One turn moves every row onto another: examples first, then more rows asked:
fazev: [  3.3 -18.5  15.0  -8.5  -3.2 -21.8   4.2  -1.9  -5.9  -3.3   2.9   5.5
   2.8 -11.8  -8.2   4.2  18.6 -13.8  15.8  12.4  10.9   5.1  -4.6   1.3
 -13.7  11.7  -6.0 -10.0  -2.3 -12.2  -6.2   6.6  -7.4 -11.6 -17.2  -8.9
  38.2  15.8  11.6  -0.1  -6.7  -4.2  -4.5 -27.2   4.0 -11.2]
Lasu: [  5.6   4.4  -0.4  -2.2   6.5   2.7  -1.6  11.4  -3.1   3.2 -28.2   5.4
  -7.4  -1.0  -7.3  -6.7   5.2 -13.7  11.6  11.6  22.3  17.3   9.0  -4.7
  -5.6  -9.0  10.0 -10.3  10.4  -0.7   5.3  -8.8   8.3 -13.4 -26.6  -1.9
  16.9   3.7 -19.6   3.8   1.3  13.3   6.7   0.0  -3.7  -4.4]
Dip: [ 10.0   3.4   0.1  10.2  -7.3  -0.4  17.2  -0.7 -15.9  -2.7   0.2  -4.0
 -21.7   9.5  -7.0   2.1  -8.6 -14.0  14.8 -11.6  -8.5  -8.8  -2.2   6.1
  -2.4   0.2  13.4 -10.6  16.2   2.4  10.8   6.3  -4.2  -6.5 -14.8  -0.8
  16.7 -20.9  -5.0  -2.4   5.3  17.5   9.5  -9.1  -7.9 -16.6]
Dupiz: [  6.5 -16.8  -4.2  13.8   0.8   5.4  -1.7  15.7 -14.7  15.9 -15.6  -8.2
 -14.9  -0.7 -28.3  -0.3   8.1 -20.5   3.8 -13.9  12.6  -8.4   8.5  18.7
  -6.7   1.3   3.5  -4.8   5.0  -2.5  -4.9  17.1   3.0   7.1 -11.3  17.3
  10.1   2.8 -10.2   8.4  11.0   2.3   6.5  -5.2   2.4  -2.5]
Kup: [ 26.7  22.8  16.5  17.3  -5.6   3.8  11.7 -12.4 -12.2  -1.4   9.0  -2.8
   6.9   5.8 -13.8  -9.4   8.8 -10.4 -12.7 -16.2 -12.8  -3.0 -11.8  19.8
   6.5  16.0  -7.8  18.1  -6.9  -4.4   0.5  13.2   3.6  10.4  -2.8  -8.7
   5.7  -3.8  -3.1   5.8  19.8  14.6  10.4   7.8  11.0  -7.4]
sir: [ 15.3  -5.1  -3.5  15.5  -5.4   6.2   4.9 -10.3 -12.5  -7.4  -2.7  -1.3
  -6.6   8.9   7.3  11.9   4.2  -3.6 -11.6 -25.4  -7.0 -21.5  14.6  15.1
  -8.1   4.5  -3.5 -13.8   0.1  -0.5  10.4   2.4   4.1  10.4  -4.7   1.8
   9.1 -12.8   3.3   0.6   4.7  13.8  29.6 -10.3   4.7  -4.3]
baful: [  6.0  14.0  12.2  -9.4  10.2  -6.7   8.4   6.9  -6.1   9.7  -4.3   4.7
   0.0   9.0 -18.9 -10.0   3.9 -13.4  11.6  18.3  12.6  12.7 -16.7  -9.8
  11.1  -6.6   7.0  -9.7  16.7   6.8   5.9   3.5   2.5  -6.6 -25.7  -8.0
  17.1   0.9 -14.0   3.4  -9.5  16.7  -5.0   7.1  -3.8 -17.2]
zaden: [  3.0   4.0  11.8  -3.4 -11.6  23.3 -20.2  -2.9 -13.8  -3.9  -2.7  19.7
  16.6   1.6   3.3   6.2   0.0   8.1 -16.8 -10.3 -10.5  -9.8 -11.1   7.7
  -1.4   6.6 -12.7   3.9  -0.9  -9.4  -3.0  -4.0  10.9  13.4  -4.0  -9.8
  -7.4  -5.4  -3.3  -3.7  11.5  10.2  15.3   0.0  10.3  17.4]
Kuzo: [ 10.9   9.8   9.5   7.0  -9.9  18.8 -12.1   2.2 -17.2 -10.9  -0.9  10.6
   0.4  11.6  -3.1  -2.4   5.2  -9.0  -5.2 -24.9 -17.8 -13.5   7.9  20.6
 -11.2  11.9 -12.5   2.5   6.5  -6.8  -6.4   3.0  14.5   2.4  -8.7 -11.1
  -5.3  -8.5  -4.3   1.4  10.6  20.4  13.5   5.0   7.4  10.8]
Latar: [ 18.1  13.9  13.6   7.1  -4.7   6.7   1.7 -16.2 -13.5  -0.9   4.6   8.9
  25.7  -4.1  -0.6   1.6  -5.4  -2.2 -23.5   0.9  -4.5  -7.5 -17.2  13.6
  11.2  19.8 -11.5  15.7  -5.7   1.6  -0.5  -5.2   5.2   5.8  -1.6 -13.0
  -3.0  -3.7   2.4   3.7  22.4   7.3  13.1   4.4  15.4   0.4]
muzok: [ 10.0  -5.1  18.7 -10.0  -2.8  27.8 -11.2   3.9   2.6  -0.1  -2.4  10.4
  18.4   6.1  -4.7  -8.4   5.4   2.1 -27.2  -4.7  -4.2 -10.7 -14.4  14.7
   7.6  -3.4 -15.5  -2.8  -5.2   4.1  -1.4  -1.1   7.6  39.4   0.5 -11.6
   0.9   6.1   0.7  -2.3   4.2   2.8  16.0   7.8  -5.2   2.7]
fota: [ 11.6   4.1   7.0  -1.4   4.0  -1.2   8.0   8.4   1.2  16.8 -31.7  15.1
  -4.7   0.9  -9.9   5.2   4.2 -15.0  11.5  -0.6  13.4  21.6  10.7 -13.3
  -3.2   1.7  12.0  -0.1  17.9   9.3   0.6   1.1   4.0 -18.3 -20.1  -2.6
  10.0  -1.0  -9.4  -1.2  -4.8  13.1   8.5   7.4   6.7  -8.5]
Tedut: [ 20.1   5.1   6.2  -3.8   2.2   0.0  10.7  15.4 -15.6  -0.3   0.1 -28.5
  -1.4   1.2 -23.6 -13.8   6.7 -25.8   7.1 -14.1   3.9   2.9   1.9  15.2
  18.3  -6.2   2.0  -5.6  -5.2  13.0  -0.5  14.3   7.0   5.8   1.2 -10.7
  14.4  -2.7   8.1   2.4  -2.5   7.5  -3.4  -3.6 -13.9 -18.9]
Sen: [ 10.1 -10.1  13.2   2.3 -11.3  15.5  -3.8  10.8  -5.1   3.9 -18.2   3.7
 -19.0  10.0 -30.4  -8.9   6.3 -19.7   3.3 -19.8  -0.2   1.8  14.8   7.2
  -6.5  -5.0  -1.7  -0.3  18.8   4.9 -10.2  17.8  -4.7   1.8  -1.4   0.3
  -6.1   0.7  -6.4   5.0 -10.7  13.0   6.1 -12.8 -14.3  -7.2]
les: [ 12.1 -15.1  18.1  -6.9  -6.1  -2.9   4.2   7.5  10.0  -0.4 -11.4  15.5
   3.8 -19.7  -6.0  -9.4   8.4 -17.9  20.7   1.8   6.3  17.6 -10.4   7.5
 -22.9  15.0  -1.5   9.7   0.2  -6.0 -16.6   3.5   0.5  -9.9 -20.4 -16.4
  29.1  14.5  13.9  -9.8   7.6  -3.9 -11.9 -11.2   2.9  -2.0]
Rigo: [  7.6   0.6   3.9  -7.7   6.8  -7.2  -2.1  16.6  -3.4  15.5 -14.3   3.5
   1.7  -1.9 -27.8   0.5  15.3 -12.1   7.0  -0.2  27.3  18.0  -0.6 -12.9
   6.0  -4.2  -0.9 -17.2  12.6  12.1  -8.7  12.4  13.6  -5.9 -22.4  -9.5
   4.7   2.6   3.4  -2.1  -8.2   8.4 -10.0   5.4   2.7  -4.0]
Pob: [ 15.3 -12.8  16.7 -11.9  -9.3  -9.6   8.9  13.9   1.7   4.3  -3.9  13.7
  13.5  -7.8  -9.3   2.3   7.4 -13.1  13.8  14.9  -2.9   8.4  -9.3   5.6
 -17.6  19.3   4.1  12.8   3.3 -10.5 -14.3   6.9 -16.7  -8.9 -27.4   2.6
  40.2  14.0   3.3   0.8  -6.7  -1.6   0.8 -14.8   2.1 -14.1]
boti: [  3.5  18.7  13.1  -3.6  14.8 -16.1   9.3   7.3  -6.3  13.2 -13.7   7.1
  -9.2   4.8 -18.9  -5.5   6.1 -14.5  10.0   8.6  13.0  17.6  -5.5  -3.7
  10.5  -1.6  16.4   0.2   4.9  17.9  10.8   0.3  -1.3  -1.3 -22.7  -7.3
  25.8  11.3  -0.4  -7.0 -10.3   5.8   3.3   7.0   5.6 -12.3]
voku: [ 16.3  11.4   6.4   6.0  -3.9  -1.2  -0.4 -10.7  -9.3   3.9   3.6  11.0
  27.0  -0.5  -1.6  -0.1  -3.2   1.1 -24.3  -2.9  -9.8  -1.8 -14.2  15.2
   7.7  24.8 -16.7  18.0  -9.3   0.3   1.1  -6.2   9.0   6.3   9.9  -8.0
  -2.8  -2.5   4.1   4.9  19.1   4.3  10.4   3.5  12.7  -1.3]
rezub: [ 13.5   4.3  21.8  -0.8  -2.0  13.7   6.5 -19.9  -0.2 -10.1  -3.4   6.3
   6.4   3.1  11.9  -2.7   4.9  -1.7 -24.4  -4.1  -4.8  -8.1  -5.7   9.3
   9.9  -2.7 -14.0  -8.1  -9.2   4.8  19.3 -10.2   5.6  25.1  11.9 -23.9
  10.7   3.7   2.1  -2.4  10.3   7.4  24.1   3.0  -3.5  -9.7]
kesad: [  5.2  -7.7  10.8  -9.3  -2.5  19.2 -14.4   6.0   3.9   1.1   3.7  12.2
  19.1   8.3  -3.1 -11.9   2.2   3.6 -26.7  -4.0  -8.6  -8.6 -16.6  17.4
   1.5   0.9 -22.3  -4.2  -5.5   1.4   2.6  -5.3  11.9  34.3   8.9  -8.4
   1.0   5.9  -0.4  -1.6   5.7   4.9  11.1   6.7  -7.4   1.2]
lugog: [ 19.0 -30.6  17.1  -8.4  -3.0  -4.4  22.1   2.8  13.2  -0.3  -8.0   6.5
   8.4  -8.6   3.4  -2.6  14.8 -19.2  15.0  11.7   9.1   6.2   0.4   1.5
 -15.8  10.9  -8.6 -14.8   8.3  -4.4 -12.7  -0.3  -4.8  -8.0 -16.8 -14.1
  32.4   7.6   6.5   4.5  -3.6  -3.1  -1.7 -15.7 -10.1 -20.9]
Tevi: [ 19.3  -6.2   2.0  17.6  -1.3   0.7  -0.5  -3.5  -8.8   8.6   3.8  -2.5
   2.7   6.9 -27.0   3.7  12.8  -5.8 -25.9 -19.6   2.8 -18.7  -1.8  20.2
   0.5  11.5  -8.9   2.2  -3.8   2.8  -4.0  23.2  -1.3  27.9  -7.0  12.2
   3.9   3.5   6.7   6.4   5.1   4.7  17.6  -5.4  10.8  -5.1]
Zer: [ 11.3  -3.6  -2.2   2.6  -7.4  -4.2  -1.7  -4.7  -7.1  -4.1  -4.8  12.6
   9.7   4.5   9.4  16.4   4.5   5.7 -32.8  -6.9  -4.8 -15.9  13.1  12.5
  -3.6  13.7 -19.7 -10.4  -7.5   2.3  15.2 -10.0   5.9  17.9   8.7  -5.6
  11.4   4.2   7.7   2.0   2.9   1.7  27.2  -2.4   1.1  -4.7]
vam: [ 14.4  -3.8  13.0  -1.5  -2.9  23.8 -12.8   4.8  -3.2  -5.1   1.4  -0.3
   1.6  13.0 -19.1 -18.0   8.0  -8.3 -16.8 -21.2  -7.0 -16.9  -4.3  20.6
   1.0  -6.5 -15.6  -1.0   2.1   4.1  -6.7  14.6   5.4  30.5  -0.5  -5.3
  -7.9   4.3   2.5   3.1 -10.2  12.4   8.0  -5.3  -9.9   0.3]
figef: [  5.9  -9.6  28.7 -22.9 -13.8  -4.1   5.0   9.7   4.7  10.1  -8.4  21.7
   8.4 -11.8   8.0  -4.6   8.7 -12.7  21.5  13.6  -3.0  11.5  -5.3  -2.6
 -14.8   6.6  -8.7  -1.6   9.9  -0.9 -11.6  -0.4   3.0 -11.8  -8.1 -20.9
  20.7  15.8   2.9  -8.2 -13.3  -2.1 -13.2  -4.8  -1.1   3.7]
nugal: [ 10.2  -5.1  21.8 -14.6 -12.2 -11.5   3.8   8.3  10.2   9.0 -11.1  21.0
   8.9 -17.2  -6.3  -9.6   8.0 -15.7  13.5  20.9   4.8  16.9 -12.8   4.8
 -18.8  17.2  -1.2  11.0   2.7  -0.3 -13.9   2.6   3.7  -5.9 -16.6 -13.9
  29.3  19.9   6.4  -7.9   6.3  -5.0 -12.3  -1.3   4.2   0.7]
Fezof: [  8.8   3.0   8.3   2.6   0.9  -3.9   6.6  20.3  -3.1  13.8  -9.6   3.1
  -5.3  -2.7 -21.9  -0.4  11.2  -3.8   2.4   3.1  29.9  19.4   7.0  -4.8
   0.7 -12.7   2.5 -18.9   6.9  15.9  -2.9   0.9  -6.1   0.0 -30.6  -5.2
  12.0  13.7  -3.8  -6.8 -15.0   4.8   1.1  -1.9  -5.0   0.3]
gese: [  3.9 -18.1  15.9 -32.7  -4.3  -7.8  -0.5  10.4  10.3   4.4 -17.2  14.8
   9.0  -4.2   4.3  -6.5  14.2 -13.1  17.7  18.6  -0.9   5.1  -5.6  -5.5
  -8.5   3.2  -2.2  -9.8   5.2  -0.3  -8.6   1.2   9.8   5.3  -7.4 -13.4
  30.5  10.1   8.7  -3.4 -18.4  -8.4  -7.8 -13.7  -9.3  -7.4]
refu: [ 23.9   8.8  11.7   4.4   4.1  12.5  13.2 -11.3  -6.2 -10.9   3.3 -16.8
   3.9   8.6   4.7 -16.8   3.3 -13.4  -9.7 -16.7 -10.8 -12.0  -3.1  21.4
  12.2  -6.4  -5.6  -0.8 -10.6   5.5  14.2   0.6   5.3  20.6   7.9 -11.9
  11.9  -4.0   1.0   3.8   1.4  13.4  17.0  -2.5  -8.4 -16.1]
dozel: [  4.7   2.6   5.8  -2.4 -13.9  14.8 -16.5  -0.3  -7.3  -1.1   3.4  21.5
  20.0   5.1   3.4   2.2  -1.5  11.8 -18.3 -11.8 -15.6  -3.0 -13.3   7.6
  -4.6  12.2 -19.7   3.5  -0.5  -8.4  -2.3  -5.9  12.9  10.8   4.3  -8.9
  -9.0  -9.2  -1.4  -4.3  11.2  10.6  10.8   1.3   5.0  12.2]
legud: [ 13.6   1.6  14.1  -0.1  -6.3   9.1   5.6 -13.1   4.3  -5.8   0.6   7.8
   8.5   4.1  13.3  -5.7   2.5   4.2 -26.5  -3.7  -8.5  -4.3  -6.6  10.8
   2.9  -2.1 -20.6  -6.3 -10.4  -0.3  21.5 -11.5   4.7  24.7  17.9 -16.0
  11.0   5.5  -2.6  -0.5   7.3   7.3  20.2   1.6  -9.6 -10.1]
Vupa: [ 11.9  -5.0   5.9  -0.5  -7.2   3.5  -3.8 -10.6 -11.7  -5.4  -9.4  12.0
  10.4   4.3   7.1  23.0   6.1   1.0 -32.4  -6.1  -2.1 -21.4  14.9   6.7
   1.5  10.5 -14.4 -11.5  -2.5   2.1  12.3  -4.1   3.0  15.6   2.9  -7.1
   8.8   1.8   6.0   3.7   1.8   5.6  33.2  -3.4   6.8  -5.1]
solan: [  0.8  15.4  13.2   4.5  -0.3   0.4   3.8  12.3 -22.1  -5.1  -6.9   3.6
 -21.4  16.2 -15.7  -7.1   6.6 -26.5  16.9 -11.6 -14.8  -2.2  11.6  21.8
  -3.0  14.8   7.1  -1.0  11.3   3.6  -1.1  -1.1   9.1  -4.6 -13.7 -14.0
  17.4  -5.5  -6.0  -0.6  12.8  11.3   6.7   9.9  -0.9  -5.0]
nusi: [ 13.2 -25.0  15.6 -17.1  -6.0 -12.8  18.1  -2.5  16.3   6.6  -9.7   8.0
  11.8  -7.6   5.8  -5.5  10.6 -13.0  12.2  25.6   8.6   9.2  -6.2  -5.5
  -9.3   4.9  -1.4 -14.2   6.8   3.6  -5.7  -3.5  -0.5  -1.0  -9.5  -9.5
  32.6   6.2   5.3   0.3  -6.9  -5.5   0.7 -19.1 -10.1 -18.6]
sufiz: [ 22.6  17.3  18.9  15.9 -13.3   0.3  23.5  10.9 -12.7  10.1   6.4 -11.1
 -13.1   1.7 -30.6  -7.9  16.9  -9.0   5.2 -14.3   1.4  13.2  -7.3   9.4
   8.8   0.1  -1.4   1.5  -0.8  -1.4  -5.0  21.4  -8.6  11.0 -12.0  -7.0
  12.9   0.2  -7.8  -0.2   7.2   4.7  -4.3   1.8  -7.8  -8.6]
degi: [ 21.5   1.9   3.0   3.8  -7.0  -0.8  -4.2 -13.2  -4.3  -0.5  -6.0  11.6
  17.5  -1.4 -18.3  10.9   3.9   3.6 -41.3  -0.6   5.4 -14.6  -9.2   6.0
   8.7  17.3 -12.0   7.9  -5.2   5.4  -1.0  10.6  -1.0  26.7  -3.7  -1.4
   1.2   2.5  14.7   6.3   7.1  -0.6  19.3  -8.1   6.6  -8.0]
Lik: [  5.1 -19.6  11.3 -10.8  -9.3 -25.2   7.2  -2.2   0.9   7.5  -3.2   7.5
  10.3 -14.6   1.2   6.8  14.2 -10.6  11.3  24.0  13.5   9.9  -1.6  -2.9
 -14.2  11.0  -0.6 -13.5  -2.0  -4.3  -2.6  -1.0  -0.5 -11.8 -12.1  -3.7
  37.8  11.9   5.7  -2.5   1.3  -4.8   3.0 -21.0   6.3  -7.8]
bom: [  7.8 -19.6  16.8 -26.8   1.9  -2.9   3.2   8.0   9.7  -2.6 -18.6  12.6
   1.5  -2.9   0.5  -6.7  17.4 -18.6  22.5   7.1  -6.5   4.7 -10.7  -4.0
 -12.1   5.9  -0.8  -1.9   3.2 -13.9  -5.3   9.6   4.4   5.1 -11.5 -12.4
  41.7   9.0   7.9  -0.1 -12.6  -4.6  -7.2 -12.4  -8.2 -17.1]
kuzat: [ 10.5 -10.8  15.3 -12.5 -18.6 -19.4   4.6  11.1   4.5  12.8  -2.4  18.9
  12.6 -12.3 -10.1   7.3  10.3  -5.6   6.1  24.5   5.2  11.5  -9.0  -1.5
 -19.0  17.0   1.6   3.1   4.3  -4.6 -11.8   8.1  -8.6  -5.2 -24.1   2.4
  36.1  15.7   2.7  -5.4  -1.8  -3.2  -0.4 -10.8   6.0  -4.5]
Nuf: [ 17.6   0.9   0.3   7.9  -7.9  -8.5  -0.6 -11.3  -0.8   4.5  -1.3  17.1
  14.2   3.0 -13.6   8.8   2.1   8.2 -39.9  -3.5  -1.5 -10.7  -7.2   9.1
   2.2  21.4 -18.2   8.6  -4.4   6.2   3.4   4.7  -2.4  24.3   5.3   1.3
   0.1   4.3  14.0   5.1   3.5  -2.0  16.5  -7.8   4.3  -7.9]
mis: [  4.9 -19.9  31.7 -18.4  -4.7  -0.5   8.4  14.0  -0.8   9.6   3.1  15.5
   6.9  -9.0   2.4  -1.3  10.7 -15.9  26.3   0.7  -4.7   5.2  -9.8   2.8
 -13.3   6.3  -9.9  -4.1   8.3  -5.3 -12.4   7.0  -5.9 -10.2 -13.3 -17.8
  26.4  17.1   6.6  -8.8 -17.5  -0.8 -13.5  -5.7   2.2  -3.3]

Tedut moves to Dip
Tevi moves to Kup
figef moves to gese
Now these:
fota moves to Rigo
zaden moves to muzok
Nuf moves to voku
les moves to mis

